In the data rows, the value 128 means zero.
Every row has a hidden score. How much higher is the second row's score than the first row's in each pair? 8 means about the same, 16 much higher and 0 much lower.
[163 231 141  98 127 112  72 109 106 109  98]
[135 121 125 122 119 100 123 145  96 139 106] -> 5
[146 123 132 107 117 106 119 139 104 153 114]
[103 132 109  99 168 136 103 195 147 107 109] -> 9
[132 139 123 119 120 129 133 123 128 131 120]
[145 145 139  81 163 125  93 117 134 131 102] -> 8
[153 151 159 139 164 187 150  69 204 142 170]
[135 152 149  79 130 126  95 148 152 135  89] -> 0
[110 126  99 108 117 109 147 145 143 127 141]
[126 151 109 107 120 124 133 133 154 123 116] -> 10
[ 79 181  80  91 124 109 133 173 169 147 153]
[143 135 153 207 131 190 180  42 137  81 179] -> 16
[125 108 128 163 124 129 153 111  99 112 141]
[151 193 127  93 113  97  82 117 123 124 104] -> 6
[146 175 176 175 128 219  94 111 139 127 161]
[134 107 129 116 102  71 112 141  71 156 113] -> 0
[144 153 124 135 136 151 114 133 136 123 111]
[131 166 112 103 122 133 129 125 168 119 117] -> 5
[124  85 131 127 117 132 171 112 117 145 197]
[130 141 123 107 126 130 117 134 131 133 125] -> 8
[102 146 113  72 121 128 111 164 181 114 105]
[137 153 130 126 124 145 129 111 151 126 123] -> 11
[148 133 159 128 132 127 131 109 119 123 117]
[116 133 108 128 122 119 141 132 130 123 129] -> 6
[ 93 148 112 130 142 177 146 147 139 116 141]
[139 102 145 177 118 169 138 103 129  76 161] -> 9
[ 95 125 107 131 133 125 164 132 146 100 147]
[124 115 128 170 124 142 168  97 118 107 156] -> 11
[152 134 151 206 100 108 144 118  91 107 117]
[130  89 132 135 121  84 127 154  50 150 107] -> 4
[116 174 139 155 143 119 130  94 120 107 150]
[ 90 123  74  99 121  92 135 178 133 134 118] -> 4
[114 120 112 139 123 117 145 133 109 124 130]
[125 121 119 127 121 102 132 144 101 134 117] -> 7
[150 159 147 157 130 142 131  82 103 105 136]
[128 140 102  78 117  86 101 172 125 157  87] -> 1
[135 105 156 201 132 169 171  63 100  99 183]
[194 194 168  83 119 148  71 116 156 157  80] -> 8
[186 143 170 112  97 158 124 104 117 188 162]
[106 132 114 170 128 158 177  90 151  90 164] -> 4
[143 128 129 181  87  97 146 143  88 134 131]
[130 132 164 132 112 134 107  98 107 123 168] -> 12
[129 100 126 132 115 111 116 145 102 115 109]
[ 94  79  71 155 145 123 185 137 135 125 154] -> 8
[ 67 102  98 153 136 112 152 153 106 126 163]
[ 71 160 100  95 144 127 163 133 219  82 125] -> 10
[147 116 151 179 128 146 153  84  97 112 144]
[161 143 146 106 125 134  83 112 139 147 115] -> 7
[128 162 120  91 126 111 116 139 161 139 108]
[ 92 128  85 115 126 110 146 158 133 123 127] -> 6
[104 118 126 163 131 160 169 103 144  91 161]
[153 184 136 100 115 151 118 106 184 123 116] -> 9
[154 139 131  62 107  82  68 179 137 143  56]
[106  88 127 134 138 127 150 145  54 130 126] -> 11
[146  46  82 162 151  89 133 146  82 187 115]
[127 132  96 146 148 163  79 187 133  99  94] -> 15
[147 151 124 131 122 101  96 162  91 139  90]
[147 173 120  93 118 124 110 126 182 132 103] -> 11
[122 138 109 117 122 118 134 135 134 131 120]
[114 165  82  88 138 128  89 190 160 136  92] -> 9
[137 140 113  96 120 111 104 132 157 146 112]
[ 95 128  82 114 118 124 141 161 150 142 148] -> 8
[109 132 101 126 112 100 127 140 127 124 134]
[146 122 119 122 132 118 124 134 120 150 112] -> 12
[116 108 176 151 161 121 159  96 119 104 126]
[117 146 103 100 120 108 122 160 135 137 111] -> 7
[130 111 116 114 115 109 103 155 115 118 105]
[104  87 172  90 122 180  63 161 166  66 109] -> 15
[214 138 194 108 115 133  90  87  99 167 107]
[112 151 109  97 133 147 137 135 151 121 121] -> 5
[ 97 150 120  79 120 151 118 140 201  99 122]
[192  48 130 137 177 122 127 137 113 240 115] -> 9
[137  50 210 153 136 167  80 119 199   0  92]
[125 115 174 138 103  89 124  66 107 113 154] -> 0
[105 141 126 157 145 195 176  87 147  76 166]
[ 44  81  46 170 136 130 211 148 145  97 206] -> 0
[125 145 109  96 117 107 123 151 140 135 105]
[124 101 127 163 133 149 159 104 124 108 147] -> 13
[119 123 111 127 126 114 139 138 110 130 124]
[111 139 112 121 131 140 148 128 138 112 131] -> 11
[144 117 147 157 123 129 138 104  93 127 128]
[ 77 141  86 174 134 150 187 102 148  75 179] -> 7
[177 104 117  99 131  98 102 150 110 194  77]
[ 72 121  97 145 147 174 184 122 123  86 161] -> 12
[ 97 143  98 159 138 167 183  99 184 109 176]
[170  77 117  89 132  70  85 120 154 147 100] -> 1
[121 125 113 124 118 103 136 145 107 133 115]
[128 150 116 123 111 129 133  96 169 119 144] -> 11
[108 162 111 118 136 136 146 118 176 117 145]
[ 46 118 101 121 165 212 175 136 152  62 160] -> 14
[107 164  50  79 156 121  39 255 132 157  50]
[196 145 242 144 128 208   0  78  86 160 166] -> 16
[118 100 134 145 129 105 146 131  87 126 123]
[ 96 136  80 103 121 107 143 159 147 128 121] -> 7
[122 156 118 115 127 143 140 118 175 104 130]
[147  76 104 165 144 130 160 114 113 151 133] -> 8
[111 157 101 168 108 107 151 140 138  97 130]
[106 128 115 119 124 128 142 137 145 112 127] -> 10
[126 140 148 131 143 184 149  92 147 106 140]
[101  81 108 150 120 125 139 150 124  76 144] -> 0
[141 159 135 159 131 143 135  86 117  99 140]
[150 145 160 212 136 183 165  38 113  84 174] -> 13
[123 112 108 107 119  82 119 169  87 155 102]
[130 147 117 100 127 104 110 152 133 149 103] -> 11
[136 148 150 166 104 159 151  55 144 104 177]
[107 134 137 112 101 134 173 158 122 184 193] -> 4
[145 168 125 101 117 125 116 125 163 132 106]
[146 139 173 128 166 217  97 114 195 141 134] -> 16
[125 149 161  74 112 175 103 125 199 106 124]
[101 134  93 129 121 117 153 138 142 113 136] -> 0
[255 101 255 142 157 125  33   0 196 255 229]
[ 62  82  67 137 122  69 164 185  76 134 132] -> 0
[190 171 172 179 133 145  90  50  71  96 134]
[176 158 159 120 124 143 104  98 128 136 104] -> 7
[148 120 164 114 111 114  98 111 100 140 110]
[164 116 186 168 135 151 123  77 112 101 131] -> 13
[132 153 114  94 117 113 119 144 145 140 106]
[ 83 113  61 118 126  79 151 186 139 140 122] -> 2
[116  35 141 123 185  74  91 176 129 150 122]
[170 157 152 108 117 124 107 115 130 138  97] -> 16
[146 102 158 179 115 173  75 165 107  82 124]
[177 124 206  56 134 143  43 148 130 173  67] -> 6
[163 123 213 149 169 152 143  64 136 130 125]
[123 156 110 127 112 132 143 116 138 130 150] -> 4
[161 131 130 105 121 112 111 135 125 159  92]
[ 63  96 135  86 186 157 175 147 152  72 161] -> 9
[141 157 121  88 113 107 104 140 148 140 101]
[141 131 141 142  99 158 117 123 126 120 161] -> 14
[ 65  74  91 182 107 127 116 228  92  89 137]
[149 108  91  63 135  76  94 142 163 171  79] -> 6
[193 153 172 132 123 145 106  80 126 139 108]
[140 103 158 115 171 135 141 100 169 127 150] -> 4
[173 139 164 100 131 115 102 123 114 173  97]
[154 153 138 101 156 149  74 170 133 131  84] -> 11
[106 127 109 102 116 104 124 150 135 134 117]
[135 136 138 104 117  74  83 173 124 141  87] -> 6
[ 96 120  96 137 127 118 157 134 129 119 141]
[175 160 147  85 115 107  81 134 125 162  79] -> 10
[ 64 100  95 168 138 151 170 129 109  96 186]
[155 174 166 122 115 113  89  71 106 113 136] -> 8
[103 144  92  76 120 105 122 174 141 140  97]
[ 97 158  80 109 113 122 149 153 170 122 140] -> 10
[145 144 147 126 133 119 121 114 123 141 117]
[144 112 145 159 120 126 142 108  84 130 131] -> 9
[113 132 102 123 131 118 139 143 141 143 130]
[112  92 123 132 116 111 156 108 125 130 179] -> 7
[115 126 101 108 127 125 148 132 163 125 145]
[114 123  89 105 110 128  99 174 183  76 100] -> 8
[143 142 125  98 115 105 110 143 118 147  97]
[ 98  90 101 124 148 136 160 145  90 131 139] -> 9
[104 158 106  67 139 108 110 165 152 145 106]
[115 132 106 125 120 114 137 134 129 124 126] -> 9
[113 129 100 105 107  97 135 169 113 154 124]
[117 105 125 108 133 114 125 155  69 147 107] -> 10
[117  57 201 194 175 144 164  83 105 100 157]
[101 128 111 131 131 111 146 137 126 128 138] -> 4
[142 127 126  88 104  84 106 173  77 184 100]
[142  63 105 164 139  87 145  88 121 141 136] -> 8
[137  96 126 134 108 121 100 148 132  88 108]
[141 117 139 151 125 125 139 113  94 131 125] -> 9
[ 97 116 125  82 127 131 112 164 151 114 105]
[160 107 155 184 113 119 134 113  74 123 118] -> 10
[140 129 155 107 147 162 117 116  84 131 113]
[104 118 101 119 124 102 143 152 113 126 125] -> 0
[134 109 125 133 145 118 135 130 103 130 126]
[154 185 126  86 115 137 109 120 187 131 100] -> 11
[111 100 123 136 118 105 117 154  67 146 135]
[163  80 162 124 135  95  74 123  69 167 109] -> 9
[152 127 167 166 124 127 140 104 102 116 114]
[115 113 138 127 129 136  80 156  85 143 140] -> 7
[116 106 117 135 119  94 140 147  82 136 120]
[119 134 108 136 115 157 135 121 190  60 138] -> 15
[ 98 133 134 101 156 164 166  98 187 126 207]
[174 123 156 137 125 123 115  89 117 140 109] -> 7
[ 44  78  76 144 130 119 176 168 116  99 157]
[124 151 109 148 129 154 158  86 191  97 152] -> 15
[103 147  71  58 106  70 115 202 158 155 100]
[127 109 142 157 134 124 142 115  99 154 157] -> 15
[ 93 136  85 102 123 111 141 159 143 124 126]
[149 164 152 106 122 163  74 115 156 137 143] -> 16
[148 150 130 102 121 115 113 133 130 140 101]
[114  93 105 136 128  94 143 142  93 139 126] -> 4
[111 116 126 199 131 162 190  78 122  83 179]
[ 88  93 154 130 157 117 157 119 166  60 120] -> 2
[149 134 165 121 140 151 128 102 106 121 110]
[174 139 245 144 156 151  74 139  78 157  81] -> 9
[110 125 109 121 130 139 142 132 167 148 164]
[ 78 120  89 167 129 140 187 120 139  92 168] -> 7
[149 126 134 111 116  97 108 145  91 152  96]
[153 149 131  94 117  96  94 146 101 154  88] -> 8
[124 115 127 168 120 130 159 112  97 121 151]
[110 104 165 150 128 153  55 135  72 143 180] -> 10
[140 149 127 108 121 123 122 129 137 132 107]
[196  14 177 141  79 177   0 173 167   0  66] -> 16
[ 73 131  72 135 126 126 176 136 167  93 158]
[163 109 184 164 120 136  87 101 106 102 131] -> 13
[106 124 115 160 129 141 158 127 121 113 146]
[111 155  98 114 125 128 142 131 165 116 129] -> 7
[ 93 154  94 163 107 121 132 201 128 126 122]
[ 44 151 168  52 201   0  33 177 141 243 146] -> 0
[108 167 112 132 138 147 152  93 187  83 144]
[102  87 123 157 128 116 157 125  94 128 157] -> 4
[159 119 141 144 131 134 126 101 113 143 126]
[100 136 134 160 131 188 129  97 160  86 185] -> 11
[221 142 194 117 120 120  70 103  74 176  73]
[143 115 154 124 122 152  80 133  88  99 107] -> 8
[143  76 120  87 142 112 132 154 110 172 133]
[128 132 120 130 121 114 131 130 107 132 121] -> 8
[103 185  89 110 124 160 146 122 216 102 144]
[159 104 144 134  98 145  49 153 140  36  96] -> 9
[159 131 149 123 123 120 113 119  97 148 104]
[201  75 175  80  85 109   0 190 131  65  35] -> 9
[143 101 159 175 136 146 132 101  86 167 167]
[ 93  97  74 113 135  88 151 139 167 125 133] -> 0
[148 126 161 204 134 181 174  45 119  90 169]
[122  99 145 190 137 144 160 104  72 111 160] -> 3
[112 123 102 124 121 107 138 146 120 133 121]
[114 136 103 109 115 120 109 176 140 127 108] -> 10
[124 175 101  78 117 121 123 144 189 126 106]
[104 119 107 118 122 114 139 147 122 125 121] -> 6
[106  86  83 110 136 114  98 176 117 169 136]
[194 150 185 157 145 177 134  52 148 169 145] -> 16
[ 84 142 110 101 147  75 123 162 136 149 127]
[112 121 117 160 126 137 154 135 104 120 140] -> 16
[ 86 108  89 153 126 118 170 138 114 106 148]
[163 142 157 115 120 135  88 118 115 146 110] -> 13
[126 155 134 143 126 163 120 128 139 121 142]
[118 154 105 106 120 125 133 136 162 124 121] -> 3
[149 131 133  85 113 110  77 189 101 184 104]
[144 149 124  96 115 111 112 140 135 141  95] -> 8
[113  98 120 177 111  99 161 137  83 119 143]
[163 141 158 148 121 142 128  84 118 127 126] -> 15
[183  74 158 133 136  90 102 138  35 183  87]
[155  88 133 178 144 153 160  89 117 136 141] -> 14
[106 133 135 119 144  97 130 134 126 147 129]
[126 115 101 134 129 126 148 127 136 134 126] -> 12
[152 161 159  99 125 148  98 124 165 120 100]
[118 134 124 100 132 100 128 145 136 129 103] -> 1
[104 129 114 107 137 131 155 130 165 106 151]
[143  87 126 131 114 101 111 137  99 136 112] -> 6
[189 142 186 161 121 152 120  70 105 129 116]
[ 83 125  74 107 117  99 151 175 134 129 133] -> 0
[ 71 122  94 166 129 155 155 131 141  96 187]
[146  36 112 161 122 116 119 158  88 112 109] -> 7
[131 196  87 113 152 173  74 185 189 116  82]
[129 161 106  54 113 109 101 176 134 161  94] -> 1
[109 147  93 101 119 109 134 150 152 128 119]
[113 157 108 117 118 135 141 112 173 110 137] -> 11
[132 129 127 129 122 123 124 142 106 145 123]
[149  94 178 175 157 154 150  83  90 105 152] -> 12
[141 150 157 228  90 122  99 158  88 115 129]
[139 146 121  86 113 102 110 152 129 153  94] -> 6
[111  96 107 166 128 115 163 116 104 118 149]
[124  97 113 114 117 105 122 157 111 126 130] -> 7
[118 114 108 105 125  89 114 168  95 158 114]
[ 74 142  61 126 132 139 154 160 176 105 148] -> 12
[153 118 160 190 144 169 161  64 124 141 168]
[ 94 110 140  93 134 148 121 152 157  96 121] -> 3
[164 152 145  68 144 107  88 114 174 127  98]
[142 161 124  83 120 101 101 148 145 144  90] -> 6
[173 101 227 127 157 157 110  92  98 109 124]
[131 113 173 109 155 146 130 118  85 123 102] -> 5
[111 151 113  85 139 149 109 147 129 124 111]
[ 94 110  90 114 120  92 143 168 108 136 120] -> 1
[118 118 173 155 125 144 174 114 109 128 160]
[130 141 143  96  99 108  54 140 112 148 135] -> 5
[141 115 143 161 126 141 158  95 113 114 154]
[117 148 107 145 132 150 145 119 152 107 138] -> 8
[117 111 172 166 131 180  73 107  88 121 190]
[197 102 189 135 118  96  90 117  24 174  81] -> 2
[126 118 118 108 126 103 108 168  82 157  96]
[ 92 141  78  80 130  89 134 181 166 158 114] -> 5
[178 206 148  81 120 112  69 119 124 138  80]
[134 151 132 110 124 145 118 122 160 119 117] -> 10
[142 128 142 152 123 136 146 101 109 117 130]
[ 92  83 106 208 127 130 196 109  72 105 184] -> 5
[172 119 152 143 125 126 104 110  99 153 111]
[ 96 114  76 114 134  89 111 212  88 146  92] -> 0
[103 163  82  62 123 119 117 139 197 124 115]
[107  77 189 182 171 125 181  81  96  83 139] -> 9
[129 168 134 109 119 142 137 123 149 153 149]
[ 98 124 113 131 125 135 116 138 126 121 156] -> 6
[ 97 149  94 107 124 134 146 140 174 109 130]
[125 110 136 147 132 120 145 120  99 123 130] -> 8
[109  76 151 204 165 144 198  87 111 141 187]
[ 98 144  97 145 159 155  91 191 127 133 126] -> 9
[185 155 169 148 150 162 132  76 177 204 150]
[102 135 137  80 143 145 118 163  87 121 101] -> 2
[139 140 120  92 116  96 108 153 120 149  91]
[126  76  70  71 147  81 119 202 100 199  75] -> 6
[128 133 123 136 125 128 144 119 126 120 127]
[172 164 166 103 116 151  91 100 148 139 114] -> 13
[125 132 136  98 173 132  88 185 146 128  92]
[115 145 113 145 127 147 158 103 154 104 145] -> 9
[106  86 135 177 117 137 152 133 100  90 143]
[101 103 106 162 126 111 165 135  95 115 143] -> 5
[109 114 124 158 114 123 158 108 112 110 150]
[128 144 111  86 119  99 112 160 128 143  95] -> 6
[ 93 106  69 118 127 100 155 162 135 136 125]
[140 135 128 124 134 123 133 122 136 158 125] -> 13
[143 129 146 164 127 152 151  85 113 110 142]
[138 102 214 115 138 172  67 121  89  92 102] -> 10
[165 171 129  74 116 122  96 130 170 148  84]
[103 154  98  95 129 126 142 141 179 111 124] -> 6
[157  92 150 130 114 134 119 119 116 113 145]
[101 134  87 107 118 103 142 159 141 128 121] -> 2
[141 135 127 107 116 104 117 144 114 144  99]
[137 163 133 136 128 123 115 107  96 109 130] -> 10
[112 141  99 116 123 117 141 139 145 118 124]
[102 132 104 146 122 137 162 112 147 106 155] -> 10
[116  90 161 146 164 105 160 120 112 152 132]
[125 146 122  91 118 116  97 151 136 143 110] -> 10
[144 136 128 112 111 125  94 151 128 109 103]
[102 108 142 109 136 121 139 146 132 109 120] -> 6
[119 142 106 117 121 125 139 133 149 121 125]
[109 147 132 145 131 125 116 123  92 127 157] -> 8
[159 201 134 152  84 145 138 123 189 134 137]
[ 99 132  90  76 126  88 122 186 137 140 105] -> 0
[131  76 155 179 134 153  99  88  91 131 181]
[ 99  88  91 131 120  79 143 160  85 138 124] -> 0
[156 146 172  55 149  88  90 134 153 187 124]
[114 140 115 148 123 144 160 103 151 102 150] -> 12
[112  80 173 145 158 165 144 114 127 121 157]
[131 161 119  84 121 130 120 135 158 127 101] -> 5
[140 134 150 106 132 152 123 119 117 129 117]
[141 131 127 118 114 128 114 134 139 105 110] -> 5
[118 143 108 124 123 130 144 128 151 117 128]
[127 123 119  94 139 117  95 175  81 156  86] -> 7
[132  86  79 104 130  79 125 182 105 186  95]
[130 109 115 119 136  77 122 134 118 153 111] -> 8
[147 145 143 125 123 147 138  96 151 121 140]
[129 129 108 112 139 127 131 107 167 123 123] -> 5
[115 112 108 140 124 127 130 123 136 111 144]
[ 88 122  81 124 122 104 158 154 131 120 132] -> 4
[150 121 149 163 125 143 141  91 102 119 133]
[117 107 165 114 117 140  98 158 129  98  99] -> 6
[159 107 149 143 113 142 101 122 124  86 113]
[145 126 150 167 122 140 127 135  90 147 137] -> 7
[153 122 141 115 119 127 130 111 128 146 147]
[131 167 133  89 116 161 105 134 150 144 140] -> 11
[ 93 113  97 149 121 131 161 133 142  90 146]
[153 163 145  89 121 117 102 127 141 134  89] -> 9
[102 138 114 161 108 133 164  78 158  89 177]
[185 152 152  71 112  90  69 150 104 177  60] -> 7
[115 143 111 123 110 114 134 117 144 120 142]
[100 123 103 153 116 110 112 167 115 118 133] -> 7
[134 143 122 108 118 112 124 137 124 136 112]
[151 131 136 120 124 108 116 126  91 145 118] -> 8
[131 129 117 113 120 103 120 143 111 142 108]
[ 91 150  92 113 118 128 154 118 186 125 156] -> 9
[147 124 137 144 123 122 130 113 105 133 120]
[175 152 171 154 124 175 139  59 141 116 144] -> 15
[105 130  95 116 123 100 136 152 120 129 122]
[102 147 104 114 130 135  91 160 133 122 138] -> 12
[ 74  90 116 138 176 182 178 133  77 114 163]
[118 106 143  94  87  30  91 134  74 156 113] -> 0
[104 134 124  90 139  97 135 148 155 118 103]
[129 134 127 140 145 146 156 104 167 142 157] -> 15
[189 110 196 194 159 169 149  50 101 197 171]
[121 121 126 140 116 112 139 112 115 119 142] -> 0
[120 101 132 192 136 151 183  95 108 137 183]
[125 137 111 112 120 106 124 145 121 135 114] -> 3
[122 165 113  70  89  86  91 123 167 141 120]
[107 168 146 107 124 178  35 134 150 116 175] -> 16
[ 78 116  83 155 126 125 178 133 134 101 160]
[121 134 159  89 128 171 103 130 178  97 111] -> 15
[143 136 132 124 116 122 125 121 122 127 113]
[177 115 170 151 119 116 113  87  75 143 120] -> 9
[154 119 143 128 118 107 117 126  89 143 106]
[ 78 124  96 172 134 140 191 106 152  87 175] -> 8
[117 159 107 109 107 136 124 111 197  90 139]
[116 108 112 156 108 125 164 109 116 143 179] -> 7
[123 142  97 116 129 127 110 174 120 144 111]
[127 161 122 128 120 147 112 136 155 123 130] -> 10
